128 stands for zero in the data rows.
Some points:
[ 64 167 106  87 117  51 163  92 142 119  32  97 115  53 137 145 138 160 124 191 181 173 177 156 127 154 181 136 121 161 184 144 156  87 123 131 126 151 219 122 186 102 106  61 101 109 140 163]
[ 59 147 111 108 114 168 151 185 117 134 198 133 155  87 116 194 157  78 115 133 188 137 181  88 161 186  67  81  99  95 122 116 153 131  56 184  94  55 111 124 138  93 138 131 163  60 150 104]
[ 74 138 142 122 167 121  13 116 119 171 151 133 114 137 125 111 126 109 113 157 114   0 112 181 205 167 114 114  84 138 171 161 150 146 139 121 133 170 190 148 112 147 152 145 143 177 119 116]
[143  97  99 139 115 168 240 167 212  99 144 143 167 165  86  75  96 174 163 116 108  48 130 111  99  92 160 101 108 124 118 144 183 141 141 159 162 113 138 112 154 137 115  62 186 139 102  72]
[ 93 110  92 148 140 151  57 115 140 142 139 137   0 127 140  46 173 166 169 130  99 170 129 149 168 156 112  78 130 143  90  47 195 158 106  88 169 123 157 140 144 121 158 164 190 153 113 166]
[ 97 141  76 117 125  95  81 126 110  87 107 118 159 176 144 127 119 190 161 143 140  68  11 170  93 129 127 150 165 105  36 106 139 164 132 165  73  70 155 130 120 124 212 124  95  71 153 183]
[161 183 163 135 123 195 160 136 163 195 171 143 143 104  91 116 143 174 103 156 109 147  62 167 156 161 153 126  96 145  71  40  84 121 136 156 120 133 157 159 115  36 105 129   1 117 108  93]
[ 89 198 168 118 182 127 193 152 114 110  71 102  98 142  83 178 125 119  62  49  73 136 143  35 142 159 142  13 151 169 129 130 103 171 184 166  73 110 113 142 159 156 188 161 132 205 130 182]
[167 144 163 101 100 152 160 121  43  33 111 177 143  83 124 188 174  94  70  37 141 125 131 178 155 160 133 114 179  69 163  95 151 115 191 114 168  70 203 131 160 135 119 149 145 119 126 109]
[130  68 115 132 129 132 164 120  89 120 111 126 114 128 148 152  54 122 159 162  91 150 129 167 191  24   0  89 139 149 163 134 135 136  69 138 145 140 166 133  73  75 170 109 106 200 117 138]
[143   0 110 123 163 166 107 155 123 126 115 117 136 133 135 129 108  58 148 213 158 137  59 101 150 154 152 176 157  75 131  71 188 154 194 167  41 123 114 174 188 184 132 140  99 147 144 183]
[122  49  79 160 175 151  97  13 135 131 185  28 119  84 124 170 141 109 175  79 132 120  81 145 156 147 150  65 105 151 108 182 111 120 125  85 143 161 179 158 124 119 159 134 134 129 147 106]
[173 175 179 151 149  92 140 133 117 137 223 100 162 155 162 162 117  94 200 160 127 130  87  94 125 146 103 120 105 155 107 106 169 178 167 115 187 146 134  80 175 125 122 129  29  94 108 166]
[ 96 171 173 126  57 130 199 133  81  76 139  90 119 166 147 101 173  98  97 143 169 188  83 134 166 181 186 149 130 125 163 175 130 181 151 135 122 191 131 126  47 138 172 131 171 148 165 108]
[116 132 138 107 113 154 113 119  91 117 115 137 147  99  92  86  83  69 134 183 136  72 162 118 114 119 140 198 141 154  17 101 168 201 149   0  91  86 130 173 158 149 144  96 119 117 133 175]
[131  94 102 148 132 113 145  83  81 185 166 125  58 133  94 128 154 185 125 110  50  91 157 183 138 121  24 134 147 147 152 148 175 165 144 105  67 224 169 104 136 110 122 176 168  77 178 101]
[164 176 146 179 127 118 135 136 197 131  91 177  88  97 115 164 140  70 125  96  60  93  67  78  83  79 151 186  92  79 148 146 143 107   0 123 146 153 135 163 193 138 144 146 129 148 189 141]
[171 172 207 151 141 140 156 146 159 185 200 187  88 130 137 121 147 186 182 158 173 108 124  71  96 162 116  46 128 101 181 105  46  91 129   0  37 119 153 137  78  89 131  56  76 110 136 137]
[170 153  43  79 150 135 144 143 201 121 122 151  89 175 196 165  60  50 103 111 150 144 138 181  87 152  83 125 173 192  71 112 153  62 159 128 129 161 136 119  51 109 105 159 119 149 157 100]
[187 135 152  98  97 179  78 136 189 122  94  30 127 150 205 134 142  74 146 139 113 129 164 163  88  77  73 162 183 179 171 119  67 158 164 135  92 117 127  96 167  17 136 143 178 140 106 125]
[129 117 150 144 174 108 134 162  99  64 135 160 149 119 164  54 142 165  95 138 167 137 172 107  90  68 163  92 111 198 173 112 123 106 144 156 134 147 136 205 150 132 124 164 111  89 206 131]
[152  98  91 106  88 139  92  77 135  70 107 142 187 168  67  57 157 114 117 130 114 129 151 116 124 139 139  69 106 112 120 138  81  96  90 124 137 183  69  65 164 114  96 147 102 130 109 157]
[139 101  80 112   0   8 102 194  83 127 137  98  71  28 120 105 121 152 116  98 162 124 133  75 132 134 170 133 139 154 137 150 119 138 116 144 113 133 132 125 133 116 102 140  63 168  96  69]
[203 140  90 126 158  89 129 162  93 129 125  84 147 129 109 125 137 178 142 190  40 132 135 111 141 207 141 187 107 168 138 161 111  31  91 123 156  89  99 140 136 143  83 111 182 157 169 140]
[175 127 197 173 159 165 102 160 131 133  64  70 158 158 142 124  40 196 113  20 173 143 141 160 110 157 122 132  46  84 120 135 182 125  45 116 108 143 102  83 148 156  85 132 154 148 139 135]
[188 159  61 119 156 135 143 189 129 188  23  67 175 175 152 133 166  51 172 130 157 123 164 101 116  94 131 121 162 119 120  80 112 129 123 119 154 176 160 149  31 121 145 172 131 106  91 109]
[ 90  93 169 212 124  90 183 109  83 157 158 182 145 125  71  92 114  83 166 136 202 136 132 181  62 162 139 172 164 170 144  75  28 104 119 180 160 122 123  88 149 164 172 184 175 172  98 119]
[ 59  85 121 125 145 178 152 125  80 165 165 129 153 202 194 128 155 164 133  68  54 153 222 144  97 128 190 189  83  97 118 209 155  83 121 110 114  90 117 100 142 126 137 165  45 165  79 137]
[187 113  96 155 147 125 139   9  92 168  92 149  79 132 130  76  36 112 125 143 173  99 117  88 154 147 128 148 131  89  99 184 133 186 183 164 146  63  88 173 130 112 135 132  99  50 138 183]
[158 196 135 172  91 129  96 123 213 147 140  95 153  99  85 121 143 161 112 160 160 137 155 123  83  64  61 126 154  60 114 192 194  49 156 135 173 108 100 166 169 199 159 170 126 190 163 113]
[121 227 108 171 107 195 141 105 127 146 179 147 149 125 155 135 119 136 173 135 141 130  77 117 172  90 106 122 152 173 132 123  77 117 118 123  22 116 141 130 115 209  20 121 127 103  65 157]
[ 88 106 173 139  72 126 114 126 135  33 111 134 106 143  56 166 118 127 127 127 112 149 165  74 102 127 118 162  14 129 138  88  85 116 187 172 109 134 157 126  38 128 144 158 136 106 132 143]
[ 80 135 161  13  99  36  86 129 128 160 117 139 141 177  63 146  91 146 188 129 124 188  98 132 117 103 160 113 136 114 147 161 111 127 128 125 132 105 142 183 155 123  47 164 159 134 152  85]
[111  88 155 216 166  65 145 185 175  87  92 194 171 106 113 211 230 122  79 141 162 128 102 209 225 138 114 106 122 133 116 181 169 122 120  96 110  68  44 166 106  40  79 164 151  57   9 144]
[ 67 140 156 169 183 145  76  88  63 112 155 199 198  73 129 103  92 147  84 163 168 145  66   0  92  98 132 167 173 150 106 116 123  88 137 153 185 182 133  66  96  39 129 167 225 150  88  90]
[153 126 134 113 112  59  92 143 148 154 159 143 156 143  90  94 133 110 117  41 124 177 153 109 177 134 135 180 160 152 136 136 134  72 134 156 119 171 112 174 149 133 185   0 152 122 140 160]
[121  69 116  73  46 149 107 111 160 121 117 175 125 128 122 162 187 185 123 123 178 141 146 106  79 179 123 153 186 193 191 167 138 178  81 151 196 143 136 157 105 159  56  75  81 140 136 177]
[ 53 110 175 161 133 143 151 134 107 174  66  75 107 138 121 111 164 110 143 116 101  77 129 134 117  90 143 119 147 117 110 110 153  57 159 123 176 113  39  41 111 150  67  60  95 103 171 105]
[127 112 120 108 121 122 106 104 156 155 180 105 119  60 148 153  40 135 138 129  41 100 168 179 142 110 201  90 181 108 160  80 140 137 117 119 133 164 104 133  43 152 154 179 169  69 101 183]
[145 123 151 155 158 119 114 150 130 135 146 136 119 123 161 102 159 111  83 150  73 141 139 151  67  93 115  99 138   3  34 158  70 155  91 192 164 146 145 164 152 139  49  53 158 170 147 127]
[124 168  74  52 201 128 116 157 150  96 160 131 126  57  72 100 157 144 160  83 145 130 102 171 125  80 130 198 100  95 191 140  95 158 135 130 157 137  49 109 129 128 108 109 115 164 160 147]
[157 108 135 143 167 116 108 101 177 136 130 160 167 145 154  92 135 133 106 144 117 183 164 125 170 113 160 149 121 105 113 124 133 173 116 134 106  18 155   0  79 171 133 119 113 131 176  66]
[177 107 109  33 138 147 159 144 157 135 134  85  36 207 175 183  99 124  37 154 183 121 138 121 156  56 119 171 163 149 113 107  55 110  87 105 169 148 117  93 161 144 173 150 142  58  63 110]
[ 97 157 113 158 158 164  96  91  89  84  96 154 129 189 176 164 112 177 185 148  96 171 202 152 128 173 173 137 126  98 148 124 153 172 139 139 133 139  39 124 142 169 161  50  92 142  57   0]
[110 138 127  85  56 141 182 158  99 145  88 156 157  86 193 135 143 101  49  98  74 149  61 120  85 152  85  61   5 139 147 128  86 144 192  95 135 106 102 146 148 186 190 138 173 127 156 135]
Along one direction, these points spread out more than along any other. Take the direction at right angles to it along which they spread out most. Go by this last direction. How many in every 100 of the points above lie lower along it than each point below? Answers are rounded to whole numbers. More than half of the points above lie lower than the first one.
[ 67 140 156 169 183 145  76  88  63 112 155 199 198  73 129 103  92 147  84 163 168 145  66   0  92  98 132 167 173 150 106 116 123  88 137 153 185 182 133  66  96  39 129 167 225 150  88  90] -> 78
[ 93 110  92 148 140 151  57 115 140 142 139 137   0 127 140  46 173 166 169 130  99 170 129 149 168 156 112  78 130 143  90  47 195 158 106  88 169 123 157 140 144 121 158 164 190 153 113 166] -> 29
[187 135 152  98  97 179  78 136 189 122  94  30 127 150 205 134 142  74 146 139 113 129 164 163  88  77  73 162 183 179 171 119  67 158 164 135  92 117 127  96 167  17 136 143 178 140 106 125] -> 31
[157 108 135 143 167 116 108 101 177 136 130 160 167 145 154  92 135 133 106 144 117 183 164 125 170 113 160 149 121 105 113 124 133 173 116 134 106  18 155   0  79 171 133 119 113 131 176  66] -> 20
[161 183 163 135 123 195 160 136 163 195 171 143 143 104  91 116 143 174 103 156 109 147  62 167 156 161 153 126  96 145  71  40  84 121 136 156 120 133 157 159 115  36 105 129   1 117 108  93] -> 80
[ 97 141  76 117 125  95  81 126 110  87 107 118 159 176 144 127 119 190 161 143 140  68  11 170  93 129 127 150 165 105  36 106 139 164 132 165  73  70 155 130 120 124 212 124  95  71 153 183] -> 62
[173 175 179 151 149  92 140 133 117 137 223 100 162 155 162 162 117  94 200 160 127 130  87  94 125 146 103 120 105 155 107 106 169 178 167 115 187 146 134  80 175 125 122 129  29  94 108 166] -> 64
[121 227 108 171 107 195 141 105 127 146 179 147 149 125 155 135 119 136 173 135 141 130  77 117 172  90 106 122 152 173 132 123  77 117 118 123  22 116 141 130 115 209  20 121 127 103  65 157] -> 71
[127 112 120 108 121 122 106 104 156 155 180 105 119  60 148 153  40 135 138 129  41 100 168 179 142 110 201  90 181 108 160  80 140 137 117 119 133 164 104 133  43 152 154 179 169  69 101 183] -> 47
[116 132 138 107 113 154 113 119  91 117 115 137 147  99  92  86  83  69 134 183 136  72 162 118 114 119 140 198 141 154  17 101 168 201 149   0  91  86 130 173 158 149 144  96 119 117 133 175] -> 53
[131  94 102 148 132 113 145  83  81 185 166 125  58 133  94 128 154 185 125 110  50  91 157 183 138 121  24 134 147 147 152 148 175 165 144 105  67 224 169 104 136 110 122 176 168  77 178 101] -> 33
